Where one turn sends some rows of the set: a few examples, then the rows asked
k720: [-24 -10  35  28  21   1  -9  13  16 -21 -13  23 -11   0 -23  16   2   1
 -26   4   6]
k282: [  4  20  28  14  13 -29 -14  22  15 -16 -10  -1   1   7 -21   1  -5 -14
  -8  19 -28]
k893: [  3  -6 -24  -3   0   8  -9  -4  20   8 -33  19  -5  -6 -14  10 -12  -9
 -14 -13   5]
k8: [-27  -5  39  30  18   0  -7  17  20 -16 -15  22  -7   0 -26  19   4  -1
 -28   3   6]
k506: [  7 -10  23   5   5  36 -11   0  32  18   8   2  28   5 -24   5   8 -12
  -4 -20  11]
k525: [  2   8  25   0   7  20  -4 -17  55  -2 -16  18  22 -10 -27  -6   4 -26
 -16 -23  11]
k15: [  3  -3 -24  -2   0   8  -6  -1  19  10 -36  16  -1  -6 -17  13 -10 -11
 -13 -11   6]
k794: [-25  -9  36  29  22   2  -9  15  15 -21 -15  21 -10  -1 -24  17   3   0
 -25   4   7]
k645: [  9 -12  21   3   8  36 -12  -1  28  15   6  -1  26   5 -23   6   8 -13
  -2 -18  12]
k422: [  9   5  17  -4  20  22   0  -6  35  -8 -24   9  29 -10 -34   6   7 -34
  -6 -16  16]
k661: [  7  -3  19  -6  18  24  -9 -25  42 -14 -13  15  14 -11 -22  -9   1 -25
 -10 -18  14]
k457: [-24  -9  36  29  21   1  -7  17  15 -19 -16  21  -8  -1 -25  18   4  -2
 -25   5   6]
k844: [  1  20  33  14   8 -29 -18  14  23 -14  -5   4  -4   7 -16  -6  -8 -10
 -13  16 -31]
k464: [  1  -6 -22  -3  -3   7 -10  -7  24   9 -31  20  -7  -5 -12   7 -12  -8
 -17 -14   3]
k459: [  1  21  32  15   7 -29 -16  17  22 -13  -7   3  -1   7 -19  -3  -6 -12
 -13  17 -30]
k600: [  2  22  31  15   8 -29 -14  21  19 -12  -9   2   1   7 -21   1  -5 -13
 -10  18 -29]
k235: [ 11  18  27  17  -4 -21 -20  21  29  11  -3  -4  -2   8  -7   8  -7 -16
   1   5 -35]
k620: [  8 -12  22   4   7  36 -15  -3  31  15   9   1  24   6 -21   4   7 -12
  -4 -20  11]
k415: [  7 -12  23   4   6  37 -14  -3  32  16   9   1  25   5 -21   4   8 -12
  -4 -20  11]
k242: [  8 -13  21   3   8  38 -13  -3  29  15   8   0  26   5 -21   5   7 -12
  -3 -18  12]
k578: [-26  -6  37  30  20   1  -7  18  17 -17 -16  22  -6   0 -25  20   5  -2
 -26   3   6]
k400: [-27  -7  39  29  18   0  -9  13  20 -17 -13  24 -11  -1 -23  14   2   1
 -28   2   5]
k683: [ 19   4  18  10  10 -15 -25  15  11  -5  -2  -9  -9   8  -3   7  -9 -16
   9  10 -30]
k96: [  3  11  24   1   8  21   0  -9  51   1 -21  16  27 -10 -33   0   6 -29
 -14 -21  11]
k132: [ 13  18  25  17   0 -20 -17  25  23  10  -7  -7   1   9 -11  14  -6 -19
   4   6 -34]
k361: [ -2   0 -18   1  -9   5  -7  -5  32  16 -32  22  -4  -5 -13   7 -11  -8
 -20 -16   1]
k921: [  4   2  23  -3  11  23  -9 -22  50  -7 -13  18  17 -11 -22 -10   3 -24
 -14 -22  11]
k724: [ 11  -1  14  -6  24  24  -4 -12  31 -15 -22   9  24 -10 -30   2   5 -32
  -5 -14  18]
k704: [-25 -10  37  29  19   1 -10  12  19 -19 -12  24 -11  -1 -22  13   2   1
 -27   2   5]
k797: [ -1   3 -19   1 -10   4  -4   0  31  17 -34  21  -1  -6 -17  10 -10 -10
 -19 -16   2]
k753: [ 15  14  21  15   5 -19 -17  26  14   4  -9 -10   1   9 -11  15  -6 -21
   8  10 -31]
k552: [  8 -10  23   5   7  36 -11   2  31  18   7   1  27   5 -24   7   8 -13
  -3 -20  11]
k505: [  5  15  30  11  13 -26 -20  12  15 -21  -5   1  -7   7 -15  -6  -7 -10
  -8  19 -28]
k101: [-26  -6  38  30  17   0  -7  15  21 -15 -14  24  -9   0 -25  16   4   1
 -28   1   4]
k118: [  4  16  32  12  11 -28 -19  11  20 -18  -3   4  -7   7 -14  -7  -8  -9
 -11  18 -30]
k877: [  1   0 -22  -1  -3   5  -4   4  21  13 -37  17   1  -5 -20  15  -9 -12
 -15 -13   5]
k862: [ 14   9  25  13   1 -17 -27   9  26   2   3  -4 -13   8   1   0 -11 -12
   2   6 -35]
k546: [ 18   9  19  11   9 -16 -21  22  10  -1  -7 -10  -3   8  -7  13  -8 -19
  11  11 -30]
k899: [ -1   3 -21   0  -7   5  -3   3  26  16 -36  20   2  -5 -19  14 -10 -12
 -18 -14   2]
k381: [  6 -10  23   4   6  36 -13  -2  33  18   8   2  26   6 -22   5   8 -12
  -4 -21  10]
k498: [ -1  -3 -20   0  -6   6 -10  -7  28  12 -30  22  -7  -4 -13   5 -12  -7
 -18 -15   2]
k184: [ 12  14  27  15  -4 -19 -23  12  31   8   1  -2  -8   8  -4   2  -9 -13
   0   4 -36]
k609: [  5  11  22  -1  14  20   3  -5  42  -2 -23  12  30 -10 -35   6   7 -33
 -10 -19  13]
k934: [  5  14  27  12  15 -27 -19  15  12 -21  -7   0  -3   7 -16  -1  -7 -13
  -6  21 -26]
k538: [ 16   4  21  10   7 -16 -28   9  18  -4   2  -6 -13   8   1   2 -12 -13
   6   8 -33]
k411: [  8 -11  21   4   8  37 -12   0  29  16   6   0  28   7 -23   8   8 -13
  -2 -19  13]
k960: [  5  17  28  12  14 -28 -16  19  11 -19  -9  -2   0   7 -19   1  -6 -13
  -7  21 -26]
k640: [ 11  -5  16  -7  23  25  -7 -20  34 -17 -17  11  18 -11 -25  -4   3 -28
  -6 -16  17]

k797 moves to k361
k552 moves to k506
Now these:
k609 moves to k96
k578 moves to k8
k934 moves to k960
k235 moves to k184

